Rotation paths and how fast each direction turns (degrees a step):
Each turn is a multiple of 5 degrees from 10 to 175, or 0.
Each row of a path follows its step; steps can be skipped.
Path 1:
step 0: [  8  29   4  11   4  10   8 -14  11  -1  -5  12   9 -24  24  23   5 -10
 -21   4 -14   4  -3  20  16   3  -8   1   5  -9  -8  -1   7   4  -2  17
   8  15  25 -14 -12   2  -9  11]
step 1: [ -1  22   4   6   5   7  -8   6  -5  -3  27  -1  -9 -34  20 -12  -7  -1
 -21  -9  -1 -17  -5  12  -1   8  29  -6  -3 -14   6   1 -15  -2   4   8
  -3   0   2 -22 -12  -6   3  25]
step 2: [  4  14  14 -20  -2   7 -28   0  -2   2   6 -13   0  13  -2  -3  -3   8
  -3  -8  16  -2   1   3   3  11  11  -4  21  -2  25 -10 -14  -5 -15  31
  -6 -20   3 -10 -14 -16  10  24]
step 3: [ -6  10  19 -11   0  10  22 -11  12 -14   1  -9  21  18 -15   4   0   0
  25   7  -2  -2  -8  12   1   6  -8  -8  10  -1  12   3  -9 -12   2  29
  -8  12  13 -17 -19 -26  17  -2]
step 4: [-14   0   2  -6   2   3  16  12   6  12   8 -15  -5  -1 -10 -23   7  11
  16   1 -16  13 -33   9  14  -5  -3  -2 -14 -18  -3  -9   2  -9  30  -3
  -6   9   6 -13 -11 -11  31   4]
step 5: [ 18 -12  -9 -13   3  13 -18  -7   1  22 -12 -17  -9 -10 -10   2  18  24
  10  -7 -11  15  -7   1  22  -9  -4  -4  -4  -8 -11 -21  -7 -15  17   7
  28  -1  13   1   9  -3   5  17]
step 6: [ 35   3  -1   0  -3  -1   1 -16  -7   7   9 -16   9  -4 -10   7   7   5
  11   6  -2 -20   4   1 -13 -13  17  -6 -33   9 -10  -1 -10  -8   9  22
  26  15  14  -5  18 -12 -11  -1]
step 7: [ 23  21 -13   1 -20 -20  -2  17  -4  14  15 -17   8  20   9 -10   7   4
 -11  15  16 -13 -23   2   5 -14   9  13 -31   2   5   6  12  -3  -2  14
  -9   2   2   1  10  -5  -4   1]
step 8: [ 15  11 -28  -2 -10   3   1  12   8   6  -2  -7  22  -6  25  15   4  11
   1  11  10   0  -9  10  30 -17 -17   3  16  -3   7  10   4 -17 -16  20
 -12  10   7   8   2  18  -1   6]
step 9: [ 14  -3  -6  -5  13  16  11  11  -6  10  12   2   4 -29  22  11 -23  -4
  13   8  -1 -17   1  11   0  -2  13  -6   5  -1   3   9 -11   0  -1  13
 -11  23  15 -10  -2  32  25  -2]
step 10: [ 17  -4  14 -21  13  19  -9  22 -11  18  -5  -9  -9  11   4   1 -16  -8
 -14   4  15 -14 -10   2  18  26  22   4  -6   7  15  -2  -5   4   4 -10
  -1  -8  16 -16 -10  17  15   6]
Directions:
[ 4 -3  2 -3  6 -2  3 -3 -3  5 -2  1  3 -2 -3 -6  2 -8  7 -1  4 -3  3  9
  5  4 -9  0 -2 -4  2 -3  3  0  4 -3  5 -5 -3 -1 -3  5  2 -3] => 60
[ 5 -4  1  2  5  5  0 -2 -7 -7  0  1 -5 -5 -3 -2 -5  5  1  1  0 -5 -2 -3
  4  7  0  4 -5 -3 -1 -7  1  0 -7  4 -5 -4  3  4  5 -5 -3 -1] => 85
[  2   3   2   6  -3 -13   1  -3  -5   4   4   0  -1  -7  -4   6   7   1
  -7  -3   3  -2   0   7   2  -1   4   2   2  -1   5   1  -2   2  -2   0
   2   1  -2   4   1  -5  -6   2] => 60
[ 1  6 -2  3  0  6 -7 -1  2  8 -1 -3 -2  4 -3 -1 -4 -5  2 -4  2 -2  7  0
  3  7 10 -2 -1 -6 -3  4  1 -2 -2 -1  4  1 -6 -4  7 -4 -5 -2] => 80
[ -5  -5   5   3  -4   2   1   0  -3   0  -5  -9  -5   4 -10  -5   6   3
   6   0  -7  -3   1   0   3   0   4  -3   1   2  -3   0   2   1   4  -1
   2   4   3   8  -7  -1  -2   0] => 45
Path 2:
step 0: [  9  -5  -3  -7  -3  -3   3  11  -7 -12   0  13  -1  -8   0 -22 -22   3
  -5 -24  17  19  -7   0  -1  -7   3  17  17 -11  36   6   2   8  33   5
  -3  -5  14 -11  13  15  18   6]
step 1: [ 28  -8 -13   9   2   5  21  -2  11   0  -1  11   8  -7  -8  -4 -26  12
  10  -1  -7   7   2   4   6   1  -2 -11 -21 -14  -6  -1 -26  27 -12   7
  -9  -3  -2  31   7 -21  15  -5]
step 2: [ -1  10 -10  -6  -7   1   8  34  18  16  -4 -19  16 -18  -1  13  -6 -34
 -20   7  11  -3   8  10 -11 -19  -5  12   6  -6 -10 -11   4  19   2  -8
 -14   4 -11   0 -19  -3  -3 -10]
step 3: [  7   6 -20 -17  22 -18   5  14  -5 -19  -2  -6  16  12  -9  -8 -15   1
  14  19  13  -7  -1  -5   5  30  -4   2  -9  16  -3   4  11  -9   8   9
   1 -17 -31  -9 -22   7  -5   6]
step 4: [ 16   9 -17  17  -1 -20  -1  -5  -9  -4   2   4 -16  -3   5  -5  12  -5
 -10   0  -7   3  10  10 -30 -13 -26  -3 -24  13  27  17   7   0 -14  12
   2   2   7   3   2  22 -21   6]
step 5: [ 10  14  -4  -2  11  20   1   5  -4  -6 -12  23  -4 -27   0  11  -1 -17
   4  -8  -4  13   8   7   4  20 -28  15  20   5  -2  -6  -8 -18 -17  10
  21  -8  17 -11  13 -10  17   4]
step 6: [-12 -20   8  -2  29  -3  -4   5   2  11  -5   1  -3 -24   1  -2  -7  13
  -2  -3 -32   7  12  -3  -6   7   1   9  -5   9 -14 -15 -21   2   1   2
 -20  39 -16   2   1   7  -4  13]
step 7: [-12   0  -2   5  -1  -7 -10   1 -11  12 -12  -3  -8 -10 -22   7  -3 -14
  22 -10  20  -9  -7 -10  -1   5  -5   6  -4 -11  19 -21  -3  19  43  -3
   1   6   9  -7 -10  25  13  -2]
step 8: [ 19   2   1   2 -13  -8  28 -14   5  -2 -23  21  17  32  -7  -4 -14  13
 -11   0  -2  19  -2  16   5  10   0  -3 -18   1  15 -12 -16   6  11  16
 -12   0 -11 -13  11   0   9 -15]
step 9: [ 13  19  -3  10 -10  -9  -3  -2   5   3  20  21  25 -12 -14 -11  -4 -17
  -8 -25  12   3  -1   1 -29 -15  -4   0   1   4 -19 -17  -4  20 -17  -4
 -11   0   4   4 -18 -20  -9  -2]
step 10: [  9  -6  -6 -23  -1  10   4   9  -1 -18 -27 -10  23  -9 -14   4  10 -18
   4   3 -16  -9   0 -12 -11  28  -7   1  23  -5 -12   5  14   8   1   2
 -15 -22 -23   6   2   3 -19   5]
Directions:
[-5 -3 -7 -5  2  4  4 -1 -1  4 -7 -2  2 -4 -1  2 -2  5 -1  6  6  0  6  5
  2 -5  8 -1 -5 -5  1 -7 -5  1  2 -2  2  3  4  4 -6  1  5  1] => 65
[-2  6 -4  0  1 -1  6 -1 -3  6 -5  1  0  0 -6 -3 -1  3 -5 -2  1 -6  5 -7
 -6  0  1  1 -1  0 -5  9  1 -8 -4 -3 -4 -8  1 -2 -4  1 -3 -7] => 55
[  6  -7  -1  -4  -4  -6   1  -1  -2  -3  -1  -4  -2   5  -4   1  -2   2
   2   2   4   4   0 -10   1   3   0   1  -4   0   5   2  10  -4   4  -2
  -1   7   5   0  -4   9   0   0] => 95
[ 3 -2 -8  9  0 -5  4  5  3 -2 -6  4  1  1  0 -1  5 -1  1  0  5  1 -2 -2
  1 -3  7 -3  3 -4 -3  0  8  2  4  2 -9 -2 -1  1  2 -9  0  5] => 45
[  1   2  -1  -5   1  -6   1   3  -3   6   7   5  -3  -4  -6   1   8   5
   6   2   0   1  -4  -5   0 -10  -2  -7   0   1   2  -3  -2   1  -4   1
   0   3  -4   6   2   1  -3  -4] => 140
[-9 -1  1  0 -1 -5  1  4 -7  0  0 -4  0 -3 -1  5  0  0 -7 -4 -3  3  4 -2
  6  2  0 -7  2  8 -5  2  1  5  9  3  3 -5 -3  4 -4  2 -1  4] => 95
Path 3:
step 0: [-15  -9  32  -2 -10   6 -18  21  -6  12   8 -22  -1   7  16 -10 -11   3
 -14 -10  -7  -9 -16 -21 -35  -5 -23 -20  -3  25   4   5  -8  -3 -16 -10
   3  -5   2   0   8   9  19  16]
step 1: [-11  -6   5  19  10  17   4  11 -25  19  20  10   6   8   6  -1  16  -6
   7   0 -14  -3   0 -28 -20  31   6 -32   4  16 -10  -6 -20   4  -5   2
 -29  -9  -8   3  -6 -20  -4  -5]
step 2: [  6   1  21  -2   0  20 -10  13   7  -3   2 -21   1 -27  17   7  16  -3
 -10  -5  29 -21  -2 -12 -13   9   1 -45 -15  23  -8 -14   8 -12 -13   5
   7  -5  -1   4  -7 -16  -7  10]
step 3: [ 10   1 -12   6 -10  11  13  26  10   8  22  -2  -6   3   3  20  20  10
   1  28 -13  12   6 -11 -12  21  -2 -31 -25   7 -23 -11 -20  18 -15  23
  12   8  -2   3   3   0   2   1]
step 4: [  3 -16   5   3 -16   8 -25 -11 -10 -16  24  -9 -22 -17  11  16  11  10
   0  -8  19  26   1   0  -1   0  12 -29 -23   9   5  -7 -22 -10 -17 -11
  19  -3 -12  23  10   2   6  14]
step 5: [  7  -7  -6  -3   0   1  14  24  -5  28  11  15   5  25  19  25   0  -1
  -7   8   1  -4   7 -19   3  -2  15  -8  -8   8   4 -17 -24  -6 -12  -6
  23  -4 -19  33  18  14   8  21]
step 6: [ -4 -27 -12 -31 -13   1  -6   0 -19   3  17  -2  -9  -9  12   4  -5   5
  21   7  19   4   9  -7 -20 -14  -9 -15  20  24 -14 -30 -24 -19   2 -18
   2 -12 -17   7  -1   1   6   1]
step 7: [ -1  -5  15 -13  -4   4 -10  19   1  16   7 -10  13  31  22 -13   9  -3
  -6  14 -11   7 -11 -20 -17 -15 -20 -13   7  29 -14   4   0   8 -23 -17
   4 -17   0  18  -3   9  22  18]
step 8: [-11  -4   7  -9   6  -3  -2 -10 -25   8  20   7   3   6   1   4  35 -20
  15  14   2  14  -5 -16  -9  18   6 -31  11  17  -5 -19  -9  -7 -14 -18
 -32 -16  -2  -4  -7 -19   1  -1]
step 9: [  6  16  34 -12   2  -8   0  11  12   6   2 -24  -3  -8  15  12  19 -17
 -15   9   6 -17  -6 -17 -18   9  -1 -25 -12  21   2 -27  14 -12 -23  -5
  15  -4  15  -1   8  -7  11  12]
step 10: [ -6  10  12   0 -18  -5  22   5 -10   1  32  -7 -19  -1   4   8   8   7
   6  21 -23  16   7 -18 -19  32   2 -20  -9   2 -15 -26 -29   8  -7   8
   8   0   6 -11   8  -8  -4 -11]
Directions:
[ 2  2 -2  0 -1  3  7 -9  3 -1  5  3  3 -6 -1 -1 -2  4  3  3  0  1 -1 -5
  3 -1  0 -9  1 -1  6 -2  9  2 -3  3 -2  0  6  3  8  7  6 -3] => 60
[ -6   2 -13  -1   2   1  -2   1  -4  -4   4  -2   0   2   0  -3   0   2
   5   1  -3  -2   6   0   3   7   6  -2   7  -3  -2  -2  -6  -5  -7   0
  -3   4   5  -5  -3   3  -1   2] => 160
[-6 -2  2 -1 -8 -1 -3  2  0 -4  3 -1  0  4 -5 -4  1  5  1  2 -1 10 -5  3
  2 -4 -7 -5 -4 -1 -2 10 -4  6 -4 -1 -2  3  1 -5 -1  4  1  2] => 100
[-4 -6  3 -7 -6 -2 -1 -5  3 -5 -5  0 -8 -7  2 -1 -2  1  2 -3  1 -4 -1  2
 -4 -4  7 -2  1 -2 -1  6  2 -5 -9  0 -3  0 -2  4 -2 -8  3  1] => 160
[-4  6  6 -4  2  8 -9  0  0 -7  3 -2  0  1 -3 -7  2 -3 -2 -1  7 -3  5 -1
 -3 -4 -1  0 -2 -3  3 -2  4 -6  4  3  6  1  0  2 -3  5  6  7] => 160
